rotation ticks, each row followed by its count of ticks
The counts run from 0 to 104.
[124  69 120 178  94 116 123 132 142 138 124 122 156 135  97 133 121 167
 163  77 183  81 147 142 134 146 152 132 135  99 121 111 144 131 130 131
 114 138  60 121 116  94 155  60 120 109 141 170 154 128 130 119 168 118
 172 144 119 104  91 138 124 113 134  97 146 182 139 147 154 137 162 150
 168  98 137  84 116 149 132 164 108 149 139 121 125 155] | 74
[136  87 126 179 119  83 118 142 187 163  99 109 148 124 132 153 114 156
 161  81 178 139 144 114 153 113 130 144 114  89 124 118 151 117 116 164
 129 140  83 108 123 118 156  98 139 136 133 133 149 160 127 113 177 152
 139 144 100 118 126 129 116 117 145 119 142 167  85 120 171 177 168 168
 132 150 136  77 108 182 144 188 145 155 156 143 132 150] | 90
[108  66 131 177 105  98 118 139 156 134 140  97 131 123 103 134 104 159
 121  70 165  94 137 126 137 164 150 130 121  66 104  88 162 146 120 161
 108 133  88 108 114  92 144  98 113 159 121 135 136 131 119 166 163 123
 133 143 127 113  89 124 108 119 157  91 131 166 144 132 154 148 147 160
 125 117 133  72 143 155 120 171  84 158 155 188 124 136] | 66
[135  81 162 172 136 103 136 131 174 148 115 105 127 133 135 150 104 137
 140  74 187 131 159 107 141 139 168 154 128 108 127 126 156 119 130 157
 130 140  92 116 126 129 151 106 137 145 124 133 148 183 149 150 179 140
 131 130  90 140 125 107 125 113 148 113 131 167  86  95 139 165 157 158
 131 139 136  72 130 186 129 182 123 176 153 164 144 150] | 7
[129  70 125 198  85 109 132 147 135 135 139 116 133 135 107 144 109 160
 135  89 173  86 135 112 115 141 133 137 129  94 116  98 152 132 115 133
 110 120  80 107 112  96 160  69 110 128 147 165 143 127 103 146 176 112
 151 141 126  97  94 136 114 116 155 104 139 167 136 134 155 138 163 166
 148 112 125  86 115 154 132 180  97 158 154 147 131 157] | 69
[122  99 126 144  92  86 129 148 160 133 100 121 140 117  94 133 100 132
 177  92 169 104 138 140 149 150 143 151 152 130 131 104 171 134 135 145
 153 157  80 127 113 120 151 143 146 120 138 139 163 159 124 141 172 123
 157 159 126 137 122 101 126 127 146 110 132 192 123 172 166 183 168 158
 146 141 186  85 160 139 127 181 113 174 137 142 124 148] | 20
[113  83 135 176  93  91 157 171 154 150  96 125 122 113  97 150 108 131
 174 103 167  94 151 129 134 139 140 177 162 124 156 106 149 150 138 134
 110 115  95 126 125  98 157 106 117 105 158 144 174 153 110 125 208 125
 137 140 134 146 108 112 108 118 159 137 121 175 124 116 165 168 168 170
 140 169 135 101 149 126 132 162  96 147 139 150 133 158] | 27
[116  88 129 171 110  74 166 154 167 148  93 110 122 113 109 155 112 152
 162  96 154 104 144 121 170 143 151 167 132 100 125  87 147 151 121 140
  95 144 104 128 107  98 149 120 130 115 167 115 165 144 118 134 172 138
 133 139 138 127 105 106 111 124 164 128 139 173 118 103 177 170 163 165
 120 185 146  84 163 137 107 160 115 175 130 162 139 143] | 30
[137  66 139 173 102 111 122 124 165 148 113 123 140 101 109 133 110 160
 168  93 177 110 162 147 152 143 153 146 137  74 108 120 132 120 119 155
 118 137 101 152 130 133 142  66 107  99 130 148 158 170 161 110 205 128
 155 123 123 135  98 151 110 137 137 123 143 188 122 116 154 162 172 177
 157 126 132  90 112 162 127 145 135 161 121 148 138 146] | 83
[150  94 147 183 122 102 147 173 176 177 134 134 132 123 117 153 132 146
 178  90 170 116 138 104 120 149 111 132 149 101 111  94 162 147 122 143
 141 153  62 108 120  77 127  80 123 146 133 142 158 148 108 118 166 114
 153 166 127 137 137 126 121 136 145 146 112 182 107 140 147 126 129 168
 152 164 127  92 130 181  97 170 109 131 146 161 132 170] | 54
[127  91 144 174 106  92 120 135 169 132 116  96 129 135 135 139 118 142
 143  87 190 116 140 109 163 125 143 145 132 121 120 120 161  99 119 141
 128 128  78 100 125 127 170 116 142 146 136 131 156 173 123 155 167 146
 138 148 106 138 128 105 124 115 160 119 149 160  90 125 159 178 186 151
 129 126 151  77 140 180 148 199 108 172 164 152 149 147] | 11
[130  85 134 162  97  95 121 155 166 159 135 132 128 112 113 126 148 166
 185  95 170 102 122 122 159 151 117 115 138  90  84  92 169 128 115 152
 143 158  71 110 109  90 117  92 121 142 137 127 162 155 107 108 155 126
 164 150 140 143 118 131 125 140 134 132 126 198  98 156 154 144 160 158
 147 149 154  87 150 172 104 163 107 140 137 155 142 155] | 52
[140  71 157 162 133 103 139 134 185 149  89 118 146 132 113 142 115 148
 157  55 195 122 147 115 156 129 170 151 119  92 127 121 134 127 132 142
 138 157  85 119 122 122 129  93 145 142 122 128 152 175 161 133 183 147
 148 122 102 125 117 107 128 105 128 115 137 170  94 111 135 152 152 156
 128 135 127  70 138 177 124 166 139 178 128 148 137 154] | 2
[121  81 128 188 109  80 138 127 157 128 144 102 127 133 113 163 100 158
 118  84 165 103 132 113 122 161 150 140 114  77 108  86 160 153 107 155
 107 146  86 108 102 102 146  93 117 147 133 144 140 131 122 171 157 114
 147 149 127  96  88 130 112 127 154 100 145 161 136 137 170 148 139 161
 132 137 151  69 134 149 126 174 109 165 154 172 126 145] | 67
[129  71 130 177 118 123 120 145 178 163 112 101 140 110 123 137  97 144
 160  92 185 136 166 116 143 125 151 156 147  82 117 123 131 126 114 159
 118 128 103 138 129 136 143  71 127 125 136 138 163 157 152 120 200 134
 142 136 105 126 119 140 102 126 150 138 123 171 107 105 156 161 153 189
 140 148 125  84  95 177 118 170 131 162 137 171 148 150] | 87
[123  62 142 152 106 100 120 161 174 159 138 126 141 118 104 121 127 156
 188  91 169 107 144 137 135 157 131 104 140  78  92  94 162 138 124 148
 143 164  89 100 107 103 111  89 125 148 124 126 153 138 104 117 171 112
 147 141 126 136 114 127 134 141 140 120  98 187 117 159 156 139 137 168
 139 145 135  81 154 167 101 155 106 145 144 172 146 168] | 56
[125  86 122 160 104  87 103 134 178 155 116 100 151 117 126 137 114 168
 168  91 182 135 149 132 172 123 139 126 112  80 110 118 137 110 113 158
 128 135  96 109 121 129 149 106 138 131 127 125 151 158 136 110 185 147
 137 135 114 131 112 138 119 117 143 118 141 178  95 122 172 190 175 165
 125 135 136  72 111 171 137 179 133 159 149 138 140 147] | 89
[140  75 160 190 112  96 156 156 169 168 136 142 135 137 105 154 126 145
 157  89 171 109 145 123  99 146 128 133 136  96 134  92 167 151 146 156
 134 151  78 111 119  92 134  72 118 148 121 150 133 156 101 130 185 102
 136 157 119 127 115 130 126 125 140 134 100 172 123 142 161 127 139 178
 145 145 120  90 134 166 115 168 110 135 147 172 126 175] | 59
[123  86 128 163  98 134 132 163 145 135 109 114 161 127 108 125  87 121
 176  93 179 111 154 117 122 142 155 146 176 137 139 121 155 126 150 139
 142 137  77 123 108 135 158 117 130 121 146 155 174 141 129 139 188 107
 157 171 113 135 135 102 130 126 154 118 117 176 118 153 154 170 146 162
 151 134 163  96 135 147 116 192  99 170 134 162 147 155] | 18
[101  73 126 154  92  85 146 150 163 137  84  99 118 112  98 118 118 151
 161  93 151  99 145 135 170 140 150 161 145  96 125  99 148 150 130 135
 114 136  96 112 114  96 148 120 130 119 151 108 178 142 119 127 181 137
 132 122 140 149  97  97 105 121 162 121 127 178 129 115 162 185 156 156
 124 171 132  86 173 128 113 169 107 166 122 164 140 139] | 29
[128  75 129 186  89  87 167 170 155 136 101 117 136 127  89 137 108 157
 177 110 171  96 154 131 164 124 137 159 153 118 138 104 143 133 132 128
  88 124 101 105 111 102 169  88 120 108 172 138 158 127  93 105 194 130
 133 132 134 130 101 125 113 114 154 131 118 173 114 103 163 169 161 168
 140 176 122 100 149 134 115 158  98 151 156 143 147 160] | 32
[130  69 132 166  98 104 114 119 156 154 112 129 140 122  92 138 111 170
 165  78 184  89 156 147 147 144 159 142 129  91 122 123 152 132 134 133
 127 149  75 141 137 109 141  69 124 120 122 149 151 157 144 110 185 129
 169 129 121 122  88 148 119 123 132 108 156 190 134 140 152 149 173 163
 164 102 138  92 126 156 143 156 133 165 132 127 124 153] | 79
[110  56 120 184  99 111 113 137 138 125 125  97 143 144 101 119 110 160
 143  75 173  84 144 112 133 146 152 137 126  91 111 106 153 131 120 126
 104 123  54 109 120  92 155  76 121 136 138 160 154 118 121 144 162 128
 156 142 123  97  90 128 118 115 158  87 147 169 144 146 144 154 148 151
 139 103 130  75 124 157 135 178  96 154 149 158 117 145] | 70
[132  78 155 176 101 100 127 139 148 109 138 112 127 126 124 121 109 140
 161  99 191 130 154 121 136 148 158 139 144 108 113 125 146 104 118 158
 117 131 108 123 110 156 158  98 117 122 129 148 163 169 142 142 197 118
 142 139 118 137 119 132 128 133 144 117 120 166  93 118 148 185 181 172
 131 127 159  93 130 179 139 173 104 183 156 164 157 152] | 9
[110  47 140 188 100 104 119 147 153 127 144  95 128 139  99 125 115 151
 130  83 162  96 151 123 113 154 144 130 131  84 113  99 163 133 124 142
 115 128  79  93 120  89 142  72 106 143 122 147 143 137 110 150 192 122
 133 135 127 114  97 125 110 113 153  96 109 169 139 134 138 154 154 162
 136 115 119  81 135 156 125 174  88 152 163 182 126 151] | 65
[120  78 136 141 110  96 111 144 165 146 120 100 157 118 108 119  77 142
 178  91 174 151 150 125 156 117 148 130 126  82 128 122 145 112 117 160
 141 138  84 108 101 135 157 102 130 131 127 135 149 145 142 124 180 138
 140 144 105 126 124 135 124 123 145  96 102 168 104 137 148 195 163 168
 137 128 147  72 114 175 136 181 118 174 153 152 152 151] | 93
[121  98 124 157  88 104 120 148 147 126 120 106 150 128 125 127 114 134
 170  82 186 114 138 125 154 140 141 131 142 117 120 111 166 101 125 140
 141 139  80 112 105 134 167 127 138 127 143 140 163 156 117 143 166 129
 163 166 115 141 121 117 133 127 146 106 145 172  95 162 166 189 176 146
 137 125 179  86 149 159 148 198 103 177 149 140 136 146] | 15
[101  94 134 154  94  96 122 154 153 134  95 108 120 106  94 128 100 118
 156  97 147 117 138 113 155 153 145 173 141 109 129 121 157 128 101 134
 146 134  77 134 112 108 138 124 137 128 124 141 166 150 146 151 175 135
 169 147 128 129 136  97 118 120 155  96 131 189 108 143 136 187 169 145
 130 127 166  75 159 153 128 185  85 183 143 167 143 139] | 103
[132  93 158 175  97  88 123 154 150 152 145 117  93 118 112 121 128 172
 175  97 167  87 146 136 164 160 119 116 141  98  88 105 167 112 104 137
 126 151  61 125 114  85 133  79  95 115 141 134 154 163 108 110 145 144
 168 135 140 157 113 123 113 133 150 112 133 190 109 128 136 147 169 140
 157 136 161 100 151 176 130 167  99 149 134 136 160 133] | 47
[127  89 138 169  91 104 149 159 156 151  94 133 136 124 104 147 105 115
 172  97 167  95 152 128 111 143 143 178 168 143 159 108 164 138 147 134
 144 135  69 136 127 110 164 117 131 116 145 153 173 154 120 135 191 107
 157 164 113 141 127 109 121 120 147 129 119 179 124 138 162 165 159 170
 158 151 159  98 147 142 123 175 101 158 138 147 123 157] | 22
[115  44 161 155 104  89 120 129 172 143 142 118 134 127  99 130 111 148
 149  86 166 105 147 143 121 160 142 103 116  68 113  86 176 149 130 158
 133 159  85  91 114 104 122  99 120 152 119 124 135 146 116 146 180 123
 131 137 130 138 100 126 118 129 143  98  98 174 129 135 156 150 145 169
 132 140 128  77 156 158 122 159  99 150 151 182 127 161] | 61
[127  94 126 184  96  77 170 159 169 153 105 127 128 119 105 152 116 156
 171  99 155 106 143 124 139 138 140 164 150 102 134  88 143 157 129 138
  87 132 117 120 104 101 158  99 120  99 173 134 159 149 102 125 185 121
 135 150 130 119 107 113 110 119 158 141 133 166 117 102 181 166 167 174
 127 190 145  98 157 132 116 159 115 166 142 142 147 152] | 31
[113  71 128 179  91  91 155 161 151 141 100  90 129 138 108 116 108 161
 174  94 167 100 159 130 159 125 150 149 138 101 122 107 153 128 134 118
  88 123  82  94 112  85 157  89 133 115 159 115 161 118  94 105 176 138
 137 134 133 136 101 100 111 112 154 109 122 168 107 103 151 167 150 150
 130 164 116  92 147 135 120 161  97 154 152 138 145 158] | 33
[134  97 134 178 110  88 138 163 174 181 123 138 126 120 121 151 145 163
 174  87 171 104 122 106 143 144 107 125 136  96  98  92 172 140 123 150
 144 161  55 106 113  83 123  97 138 143 134 131 153 157  98 125 151 133
 158 158 132 139 121 125 117 132 141 140 123 195  97 151 156 124 143 149
 148 153 145  86 147 179 103 170 120 138 140 152 138 148] | 53
[137  93 125 176 118  85 175 164 162 155 116 100 134 138 103 141  90 168
 165  89 178 116 147 120 158 135 154 140 134  91 131  98 151 148 123 133
  94 159 110 111  99  91 159  99 125 106 166 122 151 127 107 124 162 124
 141 143 122 118 101  98 118 117 159 106 126 157 114 101 162 163 133 155
 129 184 147  81 158 148 108 165 125 179 136 139 152 148] | 35
[134  63 140 166 107 126 134 173 167 162 137 134 140 114 114 121 132 151
 187  98 166 109 156 115 119 148 123 110 155  90 103 100 159 146 137 145
 146 156  75 112 114  93 119  76 119 141 133 139 152 141 108 118 171 110
 156 155 125 140 119 135 127 129 133 126  90 194 115 145 148 136 134 173
 148 147 132  81 138 169 100 163 109 137 132 174 137 177] | 55
[127  76 137 172 117  86 114 132 185 169  94 108 136 112 127 152 124 162
 145  89 179 106 148 126 162 123 143 159 111  89 111 121 150 127 122 152
 133 146  77 128 142 113 142  86 141 133 119 129 153 178 150 117 177 161
 148 115 107 133 111 135 106 117 148 133 158 180 113 111 161 152 169 170
 145 141 135  79 116 173 136 171 147 156 144 148 127 145] | 85
[147 110 141 175 110  81 134 144 175 159 117 118 145 128 118 162  81 129
 152  93 173 144 144 114 137 119 139 141 116 104 149 110 153 127 117 159
 141 144  76 118 123 128 158 107 128 127 125 141 134 163 127 126 179 133
 140 154  94 117 127 125 133 111 147  95 118 155  84 138 157 184 175 164
 143 133 163  74 120 175 144 193 126 173 160 139 136 147] | 95
[132  58 153 155 120 110 129 132 177 150  83 125 145 135 104 128 129 152
 174  66 186 110 142 133 159 122 162 143 119  99 134 135 146 120 142 128
 135 141  80 106 132 116 139  89 150 137 120 140 153 165 137 114 192 139
 158 107 101 133 111 125 126 105 133 110 133 180  94 123 138 154 161 153
 136 121 115  77 134 170 129 160 134 164 135 131 143 159] | 1
[153  78 161 161 123 106 140 130 171 137 118 146 135 128 107 143 103 145
 174  79 188 132 159 136 138 136 161 132 127  99 123 121 136 118 130 154
 128 144 111 126 117 151 145  78 123 122 126 149 151 188 152 123 208 116
 143 124 106 127 115 148 132 121 126 123 117 173  91 103 148 162 174 177
 139 130 142  84 123 177 131 155 119 183 144 150 156 169] | 4
